In the data rows, the value 128 means zero.
Here is a table of points, one per row:
[105 130 105 168 154 115 137 108 143 153  92 110  96 135 122 150 157 127
 141  51 113 138 132 116 156 133 170  71 119 184 134  82 138  69 116 200
  99 215 163 149 152 142 106 132 123 157 166 137]
[ 67 141 161 107 124 103  19 135  98 100 114 108 174 162 151  81 141 119
 120 140  98 177 107 122  73 136 153 127 127 139 107 173  70 114 163 115
  82 137 131 127 146  41 107 144 148 146  93 140]
[137 130 125 176 151 114  81 124 179 147 186 123 125 174  55 179 108 121
 166 122 169 133 123 158  85 164 141  57 168 101 132  94 134 162 116 161
  84 139 129 148 128 105 174 144  87  92 156 120]
[130  90 126 100 128 135  94 170 121 117 181 108 104 123 170 100 156 128
 136 158 147 123 181 117 165  56 171 159 187 122  87  71 117 164  85 151
 145 157 134  86 122  72 126 125 121 118 142  81]
[152  83 146 175 176 111  97 117 161 111 131 124 130 137 187 104  96 144
  44 186 176  79 160 124 148 143 141 172  90  76 180 139 166  84 117 132
  79 110 128 137 101 160 106  57 147 166 147 135]
[ 70 184 129 101 126 122 138  97 183  59  79 136 118  97 103 151 167 128
 109 121 128 133 154 119 145 164 117 131 145 131  95 153 116 159 102  60
 120 140 145  84 115  97  65 125 168 101 147  69]
[158 126 154  98 164 179 125 193  87 104 120 124 129  88 110 151 164 133
 173 180 168 109 118  89 118 167  82 100 189 132 160 118  88 111 139 128
 116 148 170 100 112 150 125 143 109 141 161 188]
[131  66 168 148 115 125 135 120 124 139  95 129  97 117 134  81  99 159
 127 150  94 148 174 151 140 185  97  59 115  64  75 151 126 154  96 110
 155 117 173 200 146 144 112 145 129 189 136  82]
[106 143 145 129  86  97 126  74 140 118 152 139 117 110 160 147 150 107
 102 147 175  98  33 172 142 143 114 171 139  80 193 125 164 114 121 128
 127 115 160 161 174 138  77 117 175 126 113 159]
[ 84 173 155 116 119  99 144 115 175  88 199 104 132 150 115 175 135 118
 150 131 145 123 149 149  97 104 105 123  75 167 146  98  74 171 137 102
 123 121  81 224 115 141 118 130 145 157 135 133]
[ 88 127 113 189 149 147 181 205  50  82  97  95 172 120  70 138 114 109
 133  93 125 168 162 188  91  95 148 142 123  80 178 149 128  94 132 108
 117 113 117 121  88  99 116 123 154 177  90 111]
[149  50 105 193 101 168 103 128  81 141 131 135 161  63  79 180  98 168
  99 107 117 105  66 136  68 116 159 165 105 164 122 128 170 139 103  60
 159 180  90 131  89 104 115 152 142 129 132 110]
[195 122 171 109 125 168 145  95 148 192  64 173 124 171 173 163 140 148
  96 126 205 167 161 123  96 132 149 144  84 112 122 127 113  93 138 102
 121  94 123 140 113 129 175 153 147 135 110 100]
[102 184  82 122 119 119 128 118 108 133 154 148 136 165 158 130 121  79
 168 124 104  96 136 103 132 157  67 214 127  61  57 140 124 119 137 114
 116 158 154 154 122 112 112 165  79 145 117  96]
[131 161 153 137 159 153 133  79  41 102 137  94 147 148 121  67 129 104
  95 120 139 185 109 110 132  97 141 125 174 142 110 122 118 191 174 184
 125 115 126 116 116 120 109 136 153 174 110  98]
[154 120  85 108 122 179 111  95  56 145 183 105 125  73 152 112 109 122
 123 138 164 165 125  97 187 124 132  87 111 132 140 183 140 158 157  81
 155 190 147 151  90  82 189 125 134 124 143 125]
[ 89 138 168 158 180 132 134 129 111 191 163 107  77 145  78  63 150 116
 145 107 128 114 146 111 125 105 128 109  92 123  94 124 129 121 102  54
 165  83 110  62 191 162 175 132 159  94 151 212]
[161 101 193 136 121 152 130 175 138 134 144 121 108 208 153 130 123 122
  54  81 157 150 132 151 156 129 109 144 124 126 105 194 116  78  81 102
 137 134 161 144 136 193 101  92 144  55  99 115]
[167 116 100 108 101 155 135 117  72 109 157 156 119 173 135 121 159 141
 163  92 115 149 173  79 146 173 124 194 123 133 111  84 130 215 140 147
 117 107 176 117  89 135 102  73 124 144 121 181]
[106 131  10 138 152  50 167 110 137 133 136 180 146 183 145 140 116 136
 107 159 131 153 163  61 119 147 179 126 123 123 131 147 127 125 129 121
 151 125 165 103 163 138 119 138  84 136 134 150]
[130 181 100 119 143 191  96 151 153 113  87 169  75 166 144 112 173 104
 134 166 122 151  81 152 138 155 169 151 117 127 162 116 129 102 138  94
 133  95  34 177 138 155 107 136 125 122 140  86]
[143 102 150 100 175  97 114 148  74  95  69 178 132 121  94 186  71 162
  94 116 114  99 131 197 114  89 115 127 142  98  69 129 167 128 177 146
 194 155  75 111 131 107 117 128 144 162 125 159]
[105 103 101 152 125 128 148 104 100 118 130 167 124 112 157 146 105 110
  92 105  73 148 120 167 140 149 124  95 156 185 151 129 105 120  71 165
 104  45 151 125 139 138 148 183  51 132 193 142]
[ 97 193  78 185 129 140  70 108 139 135 108  97 168 136 128 102 105  84
 101 130 126 147 146 111  71 128 116 103 149 134 148  85 146 139  79 171
 175  89 172  91 136 142 146 131 169 132  43 133]
[140 161 139 151  44 124 128  71 108 115 150 115 147 133 104 118 212 138
 134 186 101  73 171 141  94 118 134 162 171 128  70 143  78  62 114 141
 174 129 122 147 107  86 124 121 134 141 162 114]
[136  73 125 110 155 141 170 172 140 196 124 111 116 172 115 138  96 146
 113 167 158  77 139 125 103 130  75 113 151 182 104 121 116 106 136 100
 109 113 176 142  98 143  81 146 130 163  75  83]
[127 130 105 109  85 151 185 178  50 120 140 110 152 107 167 125 107 182
 111 104 132  70 163 208 103 153 175 121 131  87 129  58 119 104 105 118
 152 144  60 121 180  83 108 109 122 105 108 123]
[ 91 172 107  97  88  97  68 119 120 148 140 171 100 113  86  67 116 142
 117 112 169 122 136 206 112  91 103 151 122 151 106 167 133 122 199 126
 146 132 153 137  84 109  83 132 126 127 189 131]
[197 169 117  82 178  83  98 165  96 161 129 146 152  84 126  79 118 131
 102 102 112 141  93 117 110 109 106 130 118 140 116 116  96 154 167 158
 191 122 169 143  82 113 137  61 123  88 180  74]
[193 138 163  98  68  94 102 185 101 170 101 141 142 138 157 151 159 100
 175 141 138 164 124  99 137 137 145 119 145 136 193 139 158 195  92 110
 144 123  84 102 132 171 137 130 144 173 167  96]
[123 134 210 181 170 118 141 136 125 164 164 112 115  70  86 134 149  96
 120 113 106  99 107  97 146 140 167 161 116 124 116 139 177 124 157  87
  99  53 156 120 232  83 142  65  86 156 124 136]
[ 85  87 137 111 131 165 100 132 136 103 113 156 141  63 177 132 106 155
 195 123 108 114 106 127 156 114 188 107 150 110 100 136  72 181 130 147
 149  64 172 155  89 190 148 121 124 132 116 125]
[124  71 128 121 136 136 144 143 133 143 136 137 159  87  93 102 152  38
 139 162 134 146 133 122 150 135 142 168 133 133 128 135  86 167 145 179
 139 183  75 123 141 220 149 110 131 115 136 123]
[159  79 152  58  95 154 134  74 167 141 123  72  94 124  97 108  34 119
 111 155 111 166 194 127  74 150 140 165 136 127 163 143 117  96 148 134
  97 142 111 118 160 169 112 107 109 114 119 106]
[147 129 112 137 160 106 121  86 168  94 161 106 147 135 141 147 166 141
 146 138 110 134 151 137 162 185 100  52  94 151 136 153 159  99 120 167
 167  74 117  52 109 111  86 127 100 103  98 106]
[122 136 112 164  61 128 180 142 188 132 172 143 160 148 132  95 110 156
 112 147 129 170 120  63 168  86 150  86 183 116 116  92 113  82 120 169
 166 107 101 122 127  69 102 113 116 107 122 150]
[162 136 120 181 109  58 144 121 120 138 121 128  35 128 158 113 150 126
 145  86 101  98 102 126  91  99 134  73 138 111 104 180 139 137  95 141
  60 136  72  92  78 147 147 123  98  86  86 153]
[111 115 162 115 129  85 111  81 150  85  92  88 100 176 155 122 144  92
 133  84 153 117  65 130 153  99 109 154 133  95 165  93  85  84 113  41
 188 141 110 115 106 154 131 139  68 139 118 144]
[155 123 133  51 172 135 134 137 121  90 152 116 154  96 101  87 171 163
 180 112 125 124 115 114 158 100 172 154  89 162 137 130 173 110  88 170
 129 150 167 151 143 155 158 197 121 150 100 113]
[ 89  96 128 164 145  60 100 126 138 178 110 124 121  70 128 139 157 157
  90  58 139  89 164  80 172 173  76 149 182 119 181 141 150 131 139 167
  89  93  59 173 126  93 160 154 136  85 105 132]
[148 113 136  95 167  89 160 120 132 156 141  69 106  90 189 170 175 130
 123 144 121 144 109 128 118  85 159 155 199  90 172 138 186 148 168 138
 120  98 161 159 132 154 142 122 181 104 144 152]
[122 140  91 108 149 170 155 136 166 121 153 133 124 118 165 100 173 152
 112 140 135  88  74 135  76 128  54  97 136 175 125 124  86 139 146  91
  87 155 110 112 164 134 111 125 132 200 121 126]
[ 64 190 155  66 119 163 134  99 165 156 137 169 189 156  96 120 146 177
 126  83  73  89  90 132 150 122 135 116 140  98 156 137 130 104 112 125
  86 189 135 117 119 157 144 111 124 176 140 115]
[141  77  72 116 133 158 157 158 123  98 153 136 179 128 138 177 111 150
 154  45 122 150 127 104  64 153 138 159  99  52  77 124 163 107 136 116
 139 133  91 130 145 141  58 149 147 119 139 173]
[160 136  70 148  87 100 113 199 166 108 134 107  68 119  72 156 129 159
 100 120 144  88 115 103 160 158 132  87 128 154 130 127  74 117 188 158
 108 118 148  97 160 146 167 176 121 157  75 140]
[131 149 166 159 140 178 130 120 112 176 124 177  93 137 126 145  66  67
 213 110 124  71 143  59 142  76 149 102  80 158 150 132 125  95 162 118
 136  63 116  78 195 107 117 132 179 131 160  97]
[129 114 135 134 102 164 131 135 178 101 110 133 136 137 145  93 149 106
  89 132  19  98 118 165 126 119 109 132  78  86 159  99 104 161 151 112
 110 119 186 132 109 101 129 222 156 117 185 135]
[143 109 158 147 114 104 135 117 111  79 116 162 142 142 102 127  81 188
 135 173 169 173 145 111  94  83  49 125  98 121 103  78 128 107 105 116
  47 124 140 168 172 172 151 111 129  83 134  82]
[134 199 140 169 111 112 102 158 192 140 143 167 134  73 174 103  78 124
 107 124 127 193 164 152 127 119 109 126 141 188 119 102 190  92 170 131
 180 136 149 114 102 149 138 125  67 139 103 182]
[119 133 154 112 123 124 146 133  94  68 164 104 174 150 132 169 115  86
 135 162 141 113 125 118 140 143 150  84 135 157 118  76 149 166 192 119
 110 138 125 144 107 186 201 121 139  67 151 105]
[162 193 104 150 148 169  96 106 131 152 137 152 116  99 122 205  91 108
  61 173 106 163 131  91 163  73 115  97  99 134 161 138 115 145  75 150
 166 169 133 152 147 101 112 130  83 106  84 193]
[ 85  86 157 130 119  98 194 131 158 123 136 194  65 118  97 112 128  99
 147 142 118 143 107 117  73 179 133 131 106 147 176 134 135 128 123 214
 143 169 116  97 115  93 188 117 121  85  89 120]
[134  87  91  68 104 137 124 100 199 121 102 149 161 120 123 131 156  26
 170 127 131 145 129 204 139 107  93 138 120 130 135 115 106 106 129 122
  97 142 105 132 171  97 162  71 148 146 103 143]
[144 148 146 139 147 105 157 101 113 156  89  96 186  93 137 109 155 146
 184 175 161 147 134 151 189 137 150 138 104 133 108 128 103 188 146 130
  90 137 146  76 104 130  60 160 108  64 126 130]
[ 97 119 134  36 101 130 141 134 117 172  82  82 116 128  83 122  98 137
  81 147 127 117 113  96 148 149 137 108  66 125  52  97 173  76  71 145
  74 111 137 145  72 134 124 117 134 163 140 134]
[109 126 121 160  93 164 143 153 164 126  30  92 106 177 138 136 142 138
 144 115 175  87 123 102 104 116 119 117 120 162 142 193 180 187 130 189
 158 111  91 146 160  96 170 131  61 103 156 136]
[119 128 115 164 159 128 168 150 144 127 126  63 153 136 146 208  73 205
 164 123 104 158  96 205 156 172 117 195 102 113 110 140 107 118 104 134
 146 131  86  53 135 127 132 123 190 153 158 118]
[ 80 114  93 129 104 144  59  97  79 155 127 140 102 155 109 138 168 175
 147 170  55 135 131 139 149  86  86 135 113 159 144 152 159 134 161  60
 139 178 144 167  98  85 141  95 129 109 102 116]
[211 148 141 119 165 101 154 124 127  80 114 118 133 150 137  66  85 109
 166 105 142  86 109 119 164 135 156 150 189 166 141 169 133 152  71  91
 121 141 115 164  98 138 155 126 175  90 133 185]
There is one direction along which these points spread out most. Take the direction at right angles to it along which they spread out most. Then take the direction at right angles to both along which they spread out most. Go by this last direction. How far along it is each point below, from 0 to 99? The average is 50, and the first point in the table lies past the average. One standard deviation of the points above along it is 16.
[134 199 140 169 111 112 102 158 192 140 143 167 134  73 174 103  78 124
 107 124 127 193 164 152 127 119 109 126 141 188 119 102 190  92 170 131
 180 136 149 114 102 149 138 125  67 139 103 182] 70
[106 143 145 129  86  97 126  74 140 118 152 139 117 110 160 147 150 107
 102 147 175  98  33 172 142 143 114 171 139  80 193 125 164 114 121 128
 127 115 160 161 174 138  77 117 175 126 113 159] 53
[154 120  85 108 122 179 111  95  56 145 183 105 125  73 152 112 109 122
 123 138 164 165 125  97 187 124 132  87 111 132 140 183 140 158 157  81
 155 190 147 151  90  82 189 125 134 124 143 125] 35
[123 134 210 181 170 118 141 136 125 164 164 112 115  70  86 134 149  96
 120 113 106  99 107  97 146 140 167 161 116 124 116 139 177 124 157  87
  99  53 156 120 232  83 142  65  86 156 124 136] 43
[130  90 126 100 128 135  94 170 121 117 181 108 104 123 170 100 156 128
 136 158 147 123 181 117 165  56 171 159 187 122  87  71 117 164  85 151
 145 157 134  86 122  72 126 125 121 118 142  81] 36
[143 109 158 147 114 104 135 117 111  79 116 162 142 142 102 127  81 188
 135 173 169 173 145 111  94  83  49 125  98 121 103  78 128 107 105 116
  47 124 140 168 172 172 151 111 129  83 134  82] 45
[ 85  86 157 130 119  98 194 131 158 123 136 194  65 118  97 112 128  99
 147 142 118 143 107 117  73 179 133 131 106 147 176 134 135 128 123 214
 143 169 116  97 115  93 188 117 121  85  89 120] 57
[137 130 125 176 151 114  81 124 179 147 186 123 125 174  55 179 108 121
 166 122 169 133 123 158  85 164 141  57 168 101 132  94 134 162 116 161
  84 139 129 148 128 105 174 144  87  92 156 120] 59
[131 161 153 137 159 153 133  79  41 102 137  94 147 148 121  67 129 104
  95 120 139 185 109 110 132  97 141 125 174 142 110 122 118 191 174 184
 125 115 126 116 116 120 109 136 153 174 110  98] 40
[162 136 120 181 109  58 144 121 120 138 121 128  35 128 158 113 150 126
 145  86 101  98 102 126  91  99 134  73 138 111 104 180 139 137  95 141
  60 136  72  92  78 147 147 123  98  86  86 153] 54
[ 97 193  78 185 129 140  70 108 139 135 108  97 168 136 128 102 105  84
 101 130 126 147 146 111  71 128 116 103 149 134 148  85 146 139  79 171
 175  89 172  91 136 142 146 131 169 132  43 133] 72
[111 115 162 115 129  85 111  81 150  85  92  88 100 176 155 122 144  92
 133  84 153 117  65 130 153  99 109 154 133  95 165  93  85  84 113  41
 188 141 110 115 106 154 131 139  68 139 118 144] 56
[143 102 150 100 175  97 114 148  74  95  69 178 132 121  94 186  71 162
  94 116 114  99 131 197 114  89 115 127 142  98  69 129 167 128 177 146
 194 155  75 111 131 107 117 128 144 162 125 159] 46
[109 126 121 160  93 164 143 153 164 126  30  92 106 177 138 136 142 138
 144 115 175  87 123 102 104 116 119 117 120 162 142 193 180 187 130 189
 158 111  91 146 160  96 170 131  61 103 156 136] 54
[ 97 119 134  36 101 130 141 134 117 172  82  82 116 128  83 122  98 137
  81 147 127 117 113  96 148 149 137 108  66 125  52  97 173  76  71 145
  74 111 137 145  72 134 124 117 134 163 140 134] 52
